In the data rows, 128 means zero.
Here are some numbered points:
114 & 117 & 164 & 178 & 148 & 89 & 123 & 131 \\ 0
139 & 85 & 126 & 241 & 124 & 130 & 113 & 28 \\ 1
163 & 199 & 163 & 144 & 110 & 188 & 126 & 140 \\ 2
151 & 119 & 109 & 130 & 148 & 106 & 105 & 160 \\ 3
112 & 154 & 182 & 44 & 138 & 133 & 131 & 178 \\ 4
160 & 125 & 59 & 192 & 137 & 135 & 101 & 110 \\ 5
139 & 212 & 160 & 156 & 124 & 173 & 102 & 202 \\ 6
119 & 140 & 150 & 0 & 118 & 118 & 144 & 147 \\ 7
65 & 96 & 100 & 133 & 130 & 64 & 176 & 135 \\ 8
146 & 204 & 101 & 121 & 124 & 175 & 99 & 136 \\ 9
136 & 91 & 93 & 81 & 124 & 131 & 129 & 74 \\ 10
187 & 197 & 164 & 89 & 146 & 138 & 102 & 123 \\ 11
78 & 159 & 221 & 63 & 144 & 84 & 166 & 179 \\ 12
142 & 120 & 99 & 137 & 120 & 99 & 160 & 109 \\ 13
119 & 158 & 170 & 105 & 142 & 122 & 93 & 140 \\ 14
92 & 57 & 107 & 131 & 118 & 146 & 129 & 168 \\ 15
196 & 215 & 83 & 189 & 131 & 129 & 90 & 91 \\ 16
82 & 143 & 233 & 180 & 132 & 123 & 127 & 178 \\ 17
132 & 140 & 163 & 166 & 146 & 101 & 132 & 109 \\ 18
102 & 0 & 95 & 204 & 116 & 158 & 105 & 58 \\ 19
138 & 84 & 126 & 146 & 129 & 150 & 107 & 84 \\ 20
134 & 183 & 133 & 159 & 126 & 160 & 105 & 181 \\ 21
140 & 143 & 80 & 177 & 131 & 147 & 112 & 145 \\ 22
56 & 60 & 121 & 105 & 122 & 146 & 131 & 168 \\ 23
90 & 17 & 48 & 213 & 91 & 134 & 160 & 68 \\ 24
125 & 143 & 122 & 171 & 117 & 202 & 95 & 101 \\ 25
141 & 154 & 161 & 104 & 144 & 135 & 102 & 142 \\ 26
131 & 130 & 112 & 161 & 146 & 98 & 113 & 163 \\ 27
114 & 102 & 116 & 207 & 152 & 64 & 131 & 112 \\ 28
111 & 56 & 83 & 89 & 116 & 115 & 163 & 138 \\ 29
104 & 172 & 177 & 149 & 122 & 141 & 149 & 140 \\ 30
137 & 198 & 171 & 78 & 128 & 187 & 112 & 164 \\ 31
92 & 18 & 93 & 201 & 122 & 159 & 110 & 86 \\ 32
129 & 125 & 110 & 193 & 93 & 203 & 101 & 127 \\ 33
121 & 215 & 174 & 104 & 161 & 86 & 125 & 183 \\ 34
143 & 58 & 32 & 142 & 130 & 132 & 108 & 75 \\ 35
192 & 216 & 123 & 126 & 113 & 163 & 100 & 164 \\ 36
172 & 129 & 56 & 138 & 142 & 128 & 107 & 162 \\ 37
170 & 169 & 122 & 144 & 120 & 60 & 185 & 83 \\ 38
113 & 151 & 178 & 98 & 109 & 170 & 136 & 185 \\ 39
183 & 206 & 166 & 177 & 138 & 106 & 112 & 140 \\ 40
157 & 173 & 119 & 159 & 124 & 176 & 78 & 101 \\ 41
116 & 183 & 101 & 166 & 144 & 122 & 90 & 144 \\ 42
87 & 67 & 65 & 84 & 91 & 103 & 171 & 117 \\ 43
115 & 115 & 182 & 130 & 134 & 127 & 126 & 59 \\ 44
95 & 110 & 111 & 178 & 119 & 128 & 123 & 93 \\ 45
123 & 130 & 113 & 178 & 131 & 130 & 108 & 155 \\ 46
111 & 122 & 127 & 155 & 140 & 96 & 154 & 128 \\ 47
82 & 72 & 92 & 90 & 106 & 173 & 158 & 136 \\ 48
115 & 120 & 157 & 166 & 128 & 128 & 96 & 133 \\ 49
173 & 192 & 190 & 110 & 152 & 109 & 117 & 144 \\ 50
173 & 142 & 144 & 216 & 144 & 126 & 92 & 124 \\ 51
132 & 183 & 166 & 135 & 116 & 159 & 141 & 151 \\ 52
102 & 118 & 152 & 186 & 141 & 102 & 125 & 146 \\ 53
148 & 186 & 186 & 162 & 128 & 146 & 106 & 140 \\ 54
64 & 123 & 105 & 67 & 125 & 149 & 166 & 145 \\ 55
111 & 67 & 53 & 204 & 139 & 119 & 110 & 92 \\ 56
139 & 178 & 113 & 90 & 124 & 147 & 119 & 160 \\ 57
148 & 169 & 138 & 190 & 127 & 141 & 103 & 81 \\ 58
128 & 134 & 158 & 89 & 136 & 141 & 109 & 94 \\ 59
126 & 122 & 122 & 205 & 138 & 65 & 161 & 129 \\ 60
122 & 141 & 161 & 82 & 117 & 130 & 168 & 150 \\ 61
157 & 144 & 144 & 126 & 108 & 138 & 153 & 102 \\ 62
80 & 105 & 91 & 80 & 120 & 96 & 197 & 131 \\ 63
121 & 130 & 156 & 177 & 123 & 164 & 77 & 135 \\ 64
120 & 104 & 123 & 200 & 125 & 164 & 108 & 83 \\ 65
199 & 173 & 135 & 74 & 132 & 141 & 98 & 146 \\ 66
139 & 175 & 128 & 70 & 164 & 104 & 115 & 178 \\ 67
146 & 127 & 155 & 80 & 127 & 182 & 102 & 139 \\ 68
142 & 112 & 140 & 96 & 137 & 151 & 114 & 143 \\ 69
77 & 140 & 174 & 111 & 147 & 51 & 158 & 182 \\ 70
113 & 150 & 134 & 96 & 144 & 128 & 81 & 128 \\ 71
124 & 172 & 156 & 140 & 123 & 161 & 120 & 115 \\ 72
122 & 129 & 154 & 60 & 130 & 144 & 122 & 115 \\ 73
107 & 122 & 130 & 186 & 123 & 139 & 115 & 123 \\ 74
142 & 139 & 160 & 134 & 135 & 139 & 104 & 108 \\ 75
151 & 208 & 121 & 123 & 128 & 140 & 114 & 169 \\ 76
129 & 152 & 92 & 189 & 143 & 100 & 122 & 136 \\ 77
139 & 194 & 161 & 90 & 149 & 111 & 127 & 122 \\ 78
143 & 104 & 108 & 130 & 126 & 148 & 106 & 29 \\ 79
91 & 120 & 149 & 204 & 114 & 144 & 126 & 128 \\ 80
156 & 168 & 179 & 156 & 122 & 154 & 102 & 64 \\ 81
110 & 95 & 192 & 125 & 128 & 144 & 114 & 111 \\ 82
131 & 51 & 83 & 183 & 125 & 143 & 110 & 114 \\ 83
128 & 117 & 115 & 166 & 111 & 138 & 110 & 92 \\ 84
82 & 36 & 50 & 173 & 103 & 141 & 118 & 65 \\ 85
127 & 109 & 92 & 119 & 150 & 75 & 155 & 149 \\ 86
144 & 133 & 128 & 139 & 140 & 124 & 110 & 182 \\ 87
144 & 163 & 86 & 115 & 121 & 108 & 137 & 102 \\ 88
179 & 165 & 94 & 81 & 151 & 88 & 126 & 196 \\ 89
108 & 152 & 201 & 134 & 120 & 172 & 110 & 137 \\ 90
159 & 60 & 64 & 254 & 113 & 121 & 134 & 71 \\ 91
159 & 80 & 95 & 94 & 153 & 134 & 92 & 130 \\ 92
183 & 169 & 167 & 152 & 122 & 138 & 121 & 119 \\ 93
146 & 176 & 169 & 63 & 165 & 83 & 122 & 140 \\ 94
69 & 130 & 194 & 102 & 128 & 150 & 133 & 187 \\ 95
169 & 157 & 161 & 86 & 113 & 128 & 168 & 102 \\ 96
121 & 141 & 136 & 221 & 131 & 148 & 135 & 106 \\ 97
162 & 131 & 98 & 164 & 123 & 112 & 151 & 85 \\ 98
141 & 140 & 148 & 103 & 105 & 188 & 95 & 134 \\ 99
116 & 94 & 95 & 63 & 131 & 121 & 151 & 157 \\ 100
149 & 102 & 134 & 117 & 135 & 181 & 94 & 143 \\ 101
148 & 21 & 63 & 237 & 134 & 126 & 124 & 77 \\ 102
106 & 90 & 179 & 127 & 142 & 105 & 132 & 114 \\ 103
104 & 113 & 107 & 135 & 87 & 133 & 178 & 126 \\ 104
67 & 149 & 180 & 87 & 150 & 38 & 171 & 199 \\ 105
130 & 152 & 103 & 148 & 128 & 161 & 115 & 128 \\ 106
123 & 66 & 119 & 99 & 142 & 129 & 104 & 136 \\ 107
78 & 84 & 132 & 82 & 120 & 118 & 157 & 140 \\ 108
103 & 46 & 68 & 197 & 130 & 90 & 148 & 97 \\ 109
168 & 175 & 146 & 155 & 140 & 124 & 129 & 162 \\ 110
150 & 176 & 121 & 130 & 140 & 175 & 114 & 206 \\ 111
88 & 141 & 171 & 161 & 140 & 127 & 102 & 123 \\ 112
163 & 132 & 144 & 89 & 119 & 128 & 150 & 92 \\ 113
71 & 69 & 120 & 136 & 126 & 140 & 126 & 154 \\ 114
131 & 110 & 100 & 87 & 115 & 168 & 86 & 107 \\ 115
97 & 92 & 173 & 128 & 121 & 177 & 108 & 113 \\ 116
158 & 142 & 132 & 113 & 142 & 112 & 108 & 144 \\ 117
139 & 132 & 163 & 114 & 137 & 127 & 117 & 90 \\ 118
92 & 0 & 80 & 220 & 117 & 153 & 107 & 93 \\ 119
99 & 70 & 88 & 227 & 115 & 143 & 107 & 104 \\ 120
119 & 77 & 64 & 168 & 109 & 155 & 103 & 97 \\ 121
114 & 57 & 106 & 160 & 120 & 146 & 132 & 141 \\ 122
127 & 49 & 24 & 125 & 117 & 104 & 145 & 105 \\ 123
152 & 161 & 171 & 114 & 142 & 121 & 118 & 130 \\ 124
140 & 112 & 127 & 179 & 143 & 130 & 116 & 129 \\ 125
138 & 122 & 155 & 109 & 120 & 117 & 141 & 125 \\ 126
130 & 135 & 122 & 220 & 157 & 97 & 130 & 127 \\ 127
117 & 106 & 144 & 141 & 148 & 76 & 146 & 140 \\ 128
159 & 185 & 163 & 159 & 132 & 146 & 107 & 138 \\ 129
53 & 42 & 139 & 78 & 110 & 208 & 132 & 120 \\ 130
94 & 49 & 66 & 163 & 118 & 115 & 149 & 107 \\ 131
122 & 171 & 155 & 99 & 127 & 142 & 103 & 138 \\ 132
123 & 96 & 50 & 61 & 70 & 173 & 189 & 115 \\ 133
136 & 178 & 166 & 8 & 145 & 153 & 112 & 147 \\ 134
102 & 81 & 68 & 150 & 114 & 153 & 122 & 95 \\ 135
128 & 124 & 189 & 216 & 128 & 139 & 117 & 112 \\ 136
123 & 68 & 54 & 145 & 98 & 175 & 122 & 107 \\ 137
189 & 135 & 118 & 139 & 124 & 125 & 129 & 70 \\ 138
79 & 17 & 73 & 59 & 100 & 138 & 192 & 109 \\ 139
170 & 86 & 63 & 177 & 134 & 121 & 98 & 68 \\ 140
137 & 109 & 92 & 150 & 126 & 138 & 104 & 92 \\ 141
151 & 194 & 166 & 142 & 125 & 124 & 131 & 136 \\ 142
80 & 131 & 138 & 100 & 77 & 156 & 208 & 126 \\ 143
92 & 0 & 94 & 215 & 114 & 146 & 104 & 46 \\ 144
162 & 225 & 141 & 60 & 144 & 134 & 109 & 201 \\ 145
132 & 141 & 64 & 151 & 136 & 120 & 95 & 155 \\ 146
136 & 103 & 106 & 125 & 127 & 137 & 116 & 118 \\ 147
82 & 97 & 140 & 107 & 116 & 170 & 146 & 158 \\ 148
81 & 73 & 148 & 62 & 135 & 108 & 159 & 153 \\ 149
125 & 174 & 167 & 98 & 157 & 132 & 104 & 191 \\ 150
125 & 166 & 202 & 116 & 121 & 153 & 116 & 161 \\ 151
171 & 185 & 169 & 107 & 149 & 114 & 114 & 146 \\ 152
131 & 140 & 133 & 0 & 123 & 148 & 133 & 185 \\ 153
130 & 72 & 75 & 96 & 106 & 154 & 129 & 112 \\ 154
122 & 91 & 148 & 147 & 126 & 191 & 98 & 159 \\ 155
50 & 132 & 194 & 66 & 128 & 103 & 140 & 123 \\ 156
136 & 173 & 174 & 129 & 115 & 158 & 103 & 166 \\ 157
125 & 91 & 94 & 152 & 124 & 135 & 108 & 80 \\ 158
100 & 60 & 59 & 70 & 153 & 112 & 168 & 126 \\ 159
153 & 168 & 130 & 126 & 165 & 54 & 133 & 205 \\ 160
113 & 161 & 166 & 76 & 129 & 113 & 157 & 153 \\ 161
96 & 92 & 109 & 60 & 111 & 105 & 172 & 157 \\ 162
157 & 153 & 115 & 128 & 157 & 70 & 126 & 188 \\ 163
84 & 108 & 101 & 124 & 79 & 180 & 165 & 148 \\ 164
146 & 181 & 189 & 89 & 117 & 100 & 173 & 116 \\ 165
51 & 63 & 113 & 163 & 110 & 150 & 130 & 132 \\ 166
New points follow, each followed by the number of its nearest point above by angle.
108 & 95 & 109 & 218 & 116 & 147 & 113 & 104 \\ 120
156 & 106 & 102 & 204 & 139 & 155 & 110 & 128 \\ 125
80 & 163 & 207 & 60 & 122 & 85 & 163 & 177 \\ 12
157 & 186 & 100 & 44 & 103 & 154 & 147 & 129 \\ 57
122 & 148 & 109 & 179 & 135 & 109 & 122 & 144 \\ 77
144 & 0 & 38 & 111 & 135 & 143 & 105 & 99 \\ 147
155 & 173 & 157 & 121 & 118 & 124 & 137 & 129 \\ 142
47 & 116 & 212 & 67 & 127 & 153 & 135 & 193 \\ 95
185 & 174 & 142 & 103 & 140 & 149 & 91 & 88 \\ 11
80 & 100 & 236 & 162 & 124 & 160 & 109 & 114 \\ 82
134 & 149 & 150 & 70 & 96 & 152 & 170 & 137 \\ 61
178 & 215 & 163 & 81 & 117 & 158 & 127 & 131 \\ 11
99 & 114 & 169 & 106 & 125 & 140 & 123 & 184 \\ 95
156 & 113 & 125 & 29 & 122 & 120 & 169 & 116 \\ 7
145 & 117 & 94 & 139 & 126 & 71 & 175 & 101 \\ 13
140 & 200 & 186 & 104 & 135 & 103 & 133 & 185 \\ 34
135 & 126 & 45 & 164 & 140 & 96 & 94 & 149 \\ 146
166 & 120 & 124 & 104 & 144 & 109 & 114 & 129 \\ 117
117 & 148 & 114 & 185 & 113 & 182 & 109 & 140 \\ 33
120 & 175 & 152 & 68 & 118 & 145 & 133 & 125 \\ 134
94 & 174 & 204 & 113 & 149 & 96 & 164 & 183 \\ 12
118 & 130 & 177 & 42 & 121 & 144 & 123 & 128 \\ 73
105 & 60 & 95 & 181 & 89 & 126 & 150 & 93 \\ 24
142 & 160 & 184 & 160 & 143 & 87 & 139 & 119 \\ 18
131 & 179 & 129 & 72 & 165 & 84 & 125 & 176 \\ 67
143 & 137 & 121 & 113 & 149 & 81 & 154 & 109 \\ 38
112 & 123 & 130 & 80 & 119 & 157 & 124 & 101 \\ 73
109 & 114 & 168 & 126 & 129 & 134 & 128 & 81 \\ 44
137 & 145 & 140 & 153 & 137 & 105 & 116 & 118 \\ 18
130 & 101 & 77 & 110 & 131 & 67 & 190 & 139 \\ 86
145 & 137 & 114 & 158 & 121 & 127 & 142 & 97 \\ 98
118 & 99 & 143 & 166 & 118 & 190 & 106 & 149 \\ 155
141 & 194 & 133 & 110 & 129 & 95 & 122 & 101 \\ 78
136 & 132 & 134 & 45 & 108 & 132 & 161 & 113 \\ 7
179 & 153 & 163 & 164 & 161 & 86 & 130 & 59 \\ 18
145 & 109 & 175 & 195 & 115 & 147 & 103 & 26 \\ 1
113 & 75 & 79 & 174 & 134 & 121 & 121 & 110 \\ 56
120 & 196 & 167 & 103 & 161 & 86 & 121 & 177 \\ 34
102 & 84 & 208 & 132 & 139 & 110 & 129 & 105 \\ 103
100 & 118 & 174 & 88 & 132 & 139 & 127 & 190 \\ 95
143 & 123 & 121 & 139 & 99 & 172 & 129 & 150 \\ 33
123 & 116 & 98 & 154 & 77 & 117 & 176 & 101 \\ 104
154 & 132 & 135 & 115 & 139 & 125 & 97 & 134 \\ 117
134 & 104 & 135 & 110 & 137 & 125 & 112 & 139 \\ 107
160 & 113 & 128 & 136 & 129 & 113 & 131 & 93 \\ 138
83 & 122 & 161 & 120 & 122 & 176 & 118 & 134 \\ 116
237 & 159 & 112 & 103 & 142 & 103 & 140 & 78 \\ 138
129 & 130 & 168 & 190 & 141 & 95 & 134 & 102 \\ 18
115 & 136 & 182 & 63 & 126 & 154 & 104 & 120 \\ 73
117 & 54 & 52 & 96 & 114 & 150 & 129 & 101 \\ 154
150 & 138 & 110 & 134 & 135 & 131 & 114 & 95 \\ 138
116 & 124 & 130 & 144 & 116 & 176 & 82 & 119 \\ 25
186 & 166 & 150 & 137 & 126 & 132 & 120 & 122 \\ 93
149 & 129 & 128 & 204 & 126 & 130 & 113 & 81 \\ 1
154 & 136 & 90 & 50 & 106 & 155 & 141 & 118 \\ 133
117 & 122 & 112 & 108 & 131 & 155 & 120 & 101 \\ 115
109 & 86 & 145 & 157 & 127 & 164 & 114 & 148 \\ 155
145 & 214 & 100 & 117 & 125 & 153 & 101 & 172 \\ 76
135 & 122 & 97 & 156 & 125 & 84 & 167 & 117 \\ 13
139 & 117 & 112 & 130 & 140 & 102 & 143 & 128 \\ 86
119 & 220 & 198 & 175 & 145 & 124 & 93 & 154 \\ 54
85 & 113 & 146 & 98 & 127 & 167 & 132 & 153 \\ 148
136 & 140 & 136 & 182 & 98 & 164 & 109 & 118 \\ 33
115 & 145 & 140 & 114 & 112 & 137 & 118 & 168 \\ 39
127 & 155 & 132 & 82 & 128 & 148 & 129 & 133 \\ 134
184 & 219 & 158 & 66 & 147 & 134 & 101 & 113 \\ 11
117 & 75 & 82 & 88 & 80 & 192 & 119 & 119 \\ 154
108 & 92 & 78 & 184 & 129 & 122 & 122 & 98 \\ 56
88 & 79 & 86 & 87 & 102 & 162 & 149 & 116 \\ 48
188 & 168 & 105 & 166 & 142 & 123 & 109 & 122 \\ 16
125 & 147 & 163 & 156 & 150 & 87 & 131 & 193 \\ 160
111 & 116 & 160 & 187 & 140 & 89 & 113 & 123 \\ 0
140 & 161 & 174 & 110 & 127 & 106 & 144 & 129 \\ 165
164 & 237 & 143 & 121 & 142 & 138 & 115 & 204 \\ 76
237 & 152 & 129 & 135 & 170 & 76 & 126 & 63 \\ 138
104 & 144 & 150 & 44 & 144 & 112 & 146 & 131 \\ 7
163 & 163 & 145 & 121 & 148 & 131 & 101 & 98 \\ 11
140 & 66 & 101 & 166 & 122 & 95 & 154 & 119 \\ 109
149 & 79 & 89 & 237 & 117 & 121 & 132 & 72 \\ 91
119 & 147 & 165 & 159 & 141 & 107 & 133 & 169 \\ 17
153 & 163 & 149 & 158 & 136 & 116 & 133 & 153 \\ 110
112 & 102 & 71 & 170 & 133 & 129 & 108 & 123 \\ 56
146 & 148 & 143 & 117 & 137 & 132 & 105 & 148 \\ 26
206 & 191 & 135 & 122 & 149 & 147 & 97 & 80 \\ 11
170 & 117 & 46 & 196 & 144 & 126 & 99 & 121 \\ 5
167 & 122 & 142 & 46 & 116 & 130 & 166 & 81 \\ 113
142 & 119 & 169 & 144 & 126 & 104 & 152 & 74 \\ 44
190 & 175 & 153 & 97 & 111 & 122 & 179 & 97 \\ 96
171 & 188 & 154 & 104 & 121 & 152 & 123 & 133 \\ 11
137 & 161 & 121 & 134 & 127 & 148 & 119 & 127 \\ 9
160 & 99 & 102 & 104 & 96 & 167 & 131 & 98 \\ 154
145 & 177 & 103 & 87 & 121 & 127 & 113 & 149 \\ 57
174 & 122 & 66 & 172 & 122 & 116 & 151 & 45 \\ 98
152 & 132 & 133 & 117 & 139 & 125 & 103 & 134 \\ 117
157 & 184 & 163 & 129 & 142 & 74 & 134 & 214 \\ 160
185 & 160 & 139 & 80 & 133 & 140 & 101 & 129 \\ 66
132 & 85 & 83 & 81 & 130 & 145 & 121 & 119 \\ 154
127 & 128 & 163 & 16 & 107 & 132 & 164 & 154 \\ 7
71 & 66 & 98 & 161 & 104 & 137 & 141 & 116 \\ 166
184 & 154 & 133 & 106 & 154 & 76 & 141 & 106 \\ 38
141 & 186 & 144 & 99 & 158 & 101 & 123 & 126 \\ 78
160 & 75 & 109 & 144 & 131 & 141 & 104 & 67 \\ 20
119 & 82 & 109 & 169 & 94 & 198 & 120 & 129 \\ 33
173 & 226 & 143 & 73 & 136 & 132 & 107 & 166 \\ 145
201 & 150 & 131 & 130 & 142 & 127 & 95 & 83 \\ 138
100 & 133 & 105 & 120 & 97 & 165 & 153 & 156 \\ 164
147 & 120 & 144 & 115 & 131 & 82 & 168 & 95 \\ 38
119 & 137 & 127 & 236 & 132 & 145 & 124 & 107 \\ 97
125 & 140 & 117 & 151 & 128 & 120 & 120 & 124 \\ 77
150 & 104 & 112 & 136 & 131 & 146 & 102 & 117 \\ 147
124 & 45 & 92 & 176 & 146 & 79 & 140 & 133 \\ 109
153 & 123 & 147 & 90 & 120 & 172 & 99 & 137 \\ 68
103 & 118 & 114 & 187 & 126 & 165 & 116 & 132 \\ 74
125 & 103 & 103 & 68 & 102 & 152 & 150 & 106 \\ 133
127 & 126 & 112 & 167 & 124 & 158 & 115 & 129 \\ 33
95 & 83 & 105 & 139 & 116 & 112 & 117 & 93 \\ 85
143 & 169 & 167 & 134 & 166 & 82 & 141 & 84 \\ 18
136 & 151 & 131 & 141 & 134 & 121 & 128 & 99 \\ 58
120 & 122 & 164 & 134 & 134 & 129 & 118 & 83 \\ 44
166 & 142 & 71 & 131 & 146 & 113 & 98 & 173 \\ 37
139 & 121 & 123 & 154 & 142 & 100 & 115 & 107 \\ 28
159 & 113 & 64 & 196 & 124 & 137 & 108 & 96 \\ 5
110 & 139 & 182 & 76 & 118 & 133 & 141 & 170 \\ 4
154 & 100 & 93 & 85 & 129 & 112 & 165 & 93 \\ 10
130 & 144 & 93 & 139 & 142 & 139 & 110 & 155 \\ 146
64 & 53 & 101 & 132 & 124 & 76 & 190 & 128 \\ 8
103 & 109 & 154 & 161 & 154 & 47 & 164 & 137 \\ 128
110 & 115 & 173 & 81 & 121 & 159 & 132 & 119 \\ 73
151 & 155 & 98 & 171 & 127 & 162 & 82 & 105 \\ 41
107 & 169 & 171 & 157 & 139 & 129 & 98 & 119 \\ 112
113 & 144 & 123 & 139 & 126 & 143 & 114 & 143 \\ 21
59 & 115 & 98 & 125 & 130 & 57 & 183 & 135 \\ 8
106 & 99 & 136 & 157 & 100 & 133 & 163 & 121 \\ 104
126 & 52 & 109 & 69 & 141 & 139 & 98 & 136 \\ 107
103 & 77 & 112 & 111 & 124 & 138 & 134 & 115 \\ 139
96 & 111 & 154 & 189 & 149 & 107 & 111 & 141 \\ 53
143 & 202 & 92 & 195 & 128 & 146 & 109 & 118 \\ 16
137 & 151 & 89 & 210 & 107 & 207 & 96 & 126 \\ 33
112 & 120 & 94 & 181 & 115 & 186 & 100 & 136 \\ 33
156 & 201 & 127 & 131 & 123 & 139 & 123 & 158 \\ 76
134 & 164 & 126 & 67 & 127 & 153 & 125 & 125 \\ 134
101 & 55 & 67 & 185 & 95 & 143 & 146 & 91 \\ 24
117 & 156 & 140 & 119 & 134 & 118 & 122 & 139 \\ 34
135 & 197 & 150 & 56 & 168 & 103 & 112 & 185 \\ 67
165 & 166 & 119 & 163 & 113 & 167 & 105 & 113 \\ 41
137 & 101 & 105 & 98 & 122 & 135 & 151 & 91 \\ 10
145 & 174 & 147 & 87 & 128 & 133 & 125 & 172 \\ 145
136 & 89 & 110 & 122 & 131 & 128 & 117 & 113 \\ 147
172 & 101 & 80 & 147 & 135 & 109 & 119 & 117 \\ 140
174 & 122 & 113 & 89 & 125 & 110 & 148 & 72 \\ 113
165 & 139 & 123 & 116 & 165 & 49 & 148 & 106 \\ 38
100 & 129 & 171 & 125 & 120 & 143 & 134 & 163 \\ 95
168 & 136 & 129 & 103 & 128 & 143 & 126 & 137 \\ 66
102 & 78 & 73 & 98 & 146 & 128 & 155 & 132 \\ 159
114 & 38 & 37 & 110 & 120 & 133 & 160 & 101 \\ 123
117 & 123 & 142 & 14 & 125 & 124 & 154 & 130 \\ 7
112 & 116 & 159 & 188 & 142 & 77 & 118 & 127 \\ 0
126 & 246 & 191 & 75 & 175 & 66 & 129 & 205 \\ 34
104 & 196 & 189 & 101 & 142 & 97 & 131 & 202 \\ 34
151 & 207 & 188 & 110 & 109 & 158 & 105 & 195 \\ 157
85 & 71 & 77 & 38 & 129 & 124 & 163 & 180 \\ 100
87 & 106 & 83 & 136 & 130 & 100 & 153 & 139 \\ 8
138 & 151 & 170 & 74 & 147 & 111 & 133 & 131 \\ 94
156 & 105 & 45 & 207 & 130 & 137 & 103 & 103 \\ 5
96 & 126 & 138 & 110 & 116 & 114 & 130 & 125 \\ 156
155 & 146 & 130 & 199 & 124 & 138 & 110 & 89 \\ 58
152 & 94 & 87 & 75 & 112 & 147 & 157 & 73 \\ 10
160 & 106 & 131 & 115 & 109 & 118 & 162 & 72 \\ 113
65 & 62 & 129 & 90 & 126 & 139 & 135 & 164 \\ 23
108 & 155 & 172 & 92 & 105 & 137 & 182 & 156 \\ 61
148 & 95 & 123 & 101 & 165 & 90 & 135 & 93 \\ 10
51 & 75 & 122 & 123 & 115 & 80 & 201 & 161 \\ 8
137 & 129 & 129 & 192 & 125 & 137 & 142 & 143 \\ 97
158 & 145 & 144 & 182 & 124 & 136 & 116 & 95 \\ 58
99 & 91 & 71 & 177 & 131 & 127 & 110 & 88 \\ 56
103 & 159 & 167 & 131 & 133 & 144 & 135 & 135 \\ 30
157 & 112 & 134 & 127 & 139 & 168 & 98 & 128 \\ 101
108 & 114 & 152 & 142 & 140 & 94 & 136 & 147 \\ 128
162 & 186 & 164 & 168 & 134 & 106 & 121 & 128 \\ 40
107 & 104 & 114 & 135 & 135 & 68 & 149 & 120 \\ 8
131 & 127 & 118 & 94 & 136 & 126 & 88 & 117 \\ 71
184 & 187 & 147 & 160 & 148 & 77 & 125 & 103 \\ 40
135 & 150 & 180 & 86 & 94 & 201 & 91 & 144 \\ 99
116 & 114 & 157 & 179 & 158 & 61 & 132 & 135 \\ 0
164 & 155 & 146 & 116 & 140 & 143 & 101 & 115 \\ 11
168 & 206 & 173 & 115 & 115 & 178 & 96 & 125 \\ 2
148 & 148 & 172 & 177 & 144 & 84 & 124 & 116 \\ 18
99 & 109 & 84 & 203 & 137 & 154 & 95 & 115 \\ 120
174 & 126 & 91 & 132 & 133 & 129 & 103 & 125 \\ 37
144 & 183 & 159 & 151 & 127 & 80 & 183 & 123 \\ 38
64 & 122 & 147 & 37 & 113 & 155 & 166 & 149 \\ 55
140 & 167 & 174 & 34 & 125 & 134 & 120 & 124 \\ 134
140 & 142 & 84 & 96 & 146 & 109 & 120 & 180 \\ 89
138 & 208 & 145 & 72 & 142 & 126 & 122 & 166 \\ 145
127 & 128 & 174 & 154 & 123 & 127 & 88 & 124 \\ 49
79 & 136 & 156 & 177 & 139 & 103 & 140 & 163 \\ 53
134 & 139 & 113 & 161 & 150 & 88 & 115 & 162 \\ 27
108 & 160 & 142 & 80 & 140 & 99 & 154 & 160 \\ 161
122 & 117 & 142 & 181 & 100 & 184 & 117 & 137 \\ 33
164 & 102 & 184 & 216 & 129 & 118 & 121 & 43 \\ 1
76 & 81 & 90 & 78 & 102 & 165 & 149 & 142 \\ 48
126 & 115 & 188 & 142 & 158 & 81 & 155 & 141 \\ 128
185 & 158 & 113 & 158 & 136 & 127 & 115 & 103 \\ 16
95 & 100 & 88 & 137 & 122 & 121 & 143 & 133 \\ 131
125 & 117 & 151 & 63 & 140 & 128 & 132 & 105 \\ 73
179 & 75 & 83 & 106 & 113 & 127 & 171 & 78 \\ 10
162 & 160 & 137 & 72 & 118 & 148 & 100 & 142 \\ 66
122 & 128 & 117 & 118 & 121 & 135 & 104 & 118 \\ 115
175 & 170 & 109 & 167 & 140 & 125 & 115 & 131 \\ 16
159 & 185 & 149 & 80 & 159 & 42 & 145 & 110 \\ 94
117 & 167 & 107 & 142 & 134 & 130 & 106 & 159 \\ 42
123 & 119 & 138 & 20 & 125 & 126 & 163 & 119 \\ 7
165 & 230 & 139 & 133 & 123 & 128 & 118 & 169 \\ 76
136 & 233 & 207 & 116 & 143 & 98 & 126 & 215 \\ 34
61 & 69 & 130 & 87 & 119 & 111 & 152 & 149 \\ 108
142 & 209 & 141 & 47 & 175 & 94 & 117 & 203 \\ 67
145 & 184 & 168 & 6 & 156 & 138 & 109 & 143 \\ 134
128 & 178 & 202 & 131 & 109 & 149 & 125 & 140 \\ 151
94 & 108 & 83 & 143 & 122 & 127 & 144 & 144 \\ 131
128 & 171 & 108 & 117 & 128 & 181 & 99 & 151 \\ 9
126 & 114 & 102 & 108 & 138 & 129 & 106 & 100 \\ 10
63 & 155 & 174 & 110 & 113 & 135 & 158 & 159 \\ 95
110 & 166 & 162 & 144 & 96 & 202 & 124 & 117 \\ 72
62 & 80 & 125 & 138 & 133 & 73 & 175 & 148 \\ 8
124 & 199 & 194 & 127 & 143 & 101 & 137 & 208 \\ 34
126 & 90 & 150 & 127 & 122 & 131 & 122 & 108 \\ 82
178 & 133 & 131 & 154 & 139 & 111 & 97 & 58 \\ 138
141 & 187 & 120 & 138 & 126 & 160 & 104 & 142 \\ 9
155 & 164 & 112 & 179 & 144 & 117 & 99 & 116 \\ 16
155 & 140 & 115 & 122 & 159 & 67 & 140 & 108 \\ 38
59 & 87 & 120 & 154 & 112 & 136 & 126 & 109 \\ 166
100 & 65 & 61 & 8 & 119 & 119 & 192 & 174 \\ 100
141 & 171 & 178 & 97 & 150 & 135 & 100 & 159 \\ 26
147 & 74 & 89 & 238 & 118 & 122 & 129 & 80 \\ 91
133 & 86 & 106 & 5 & 56 & 175 & 196 & 103 \\ 133
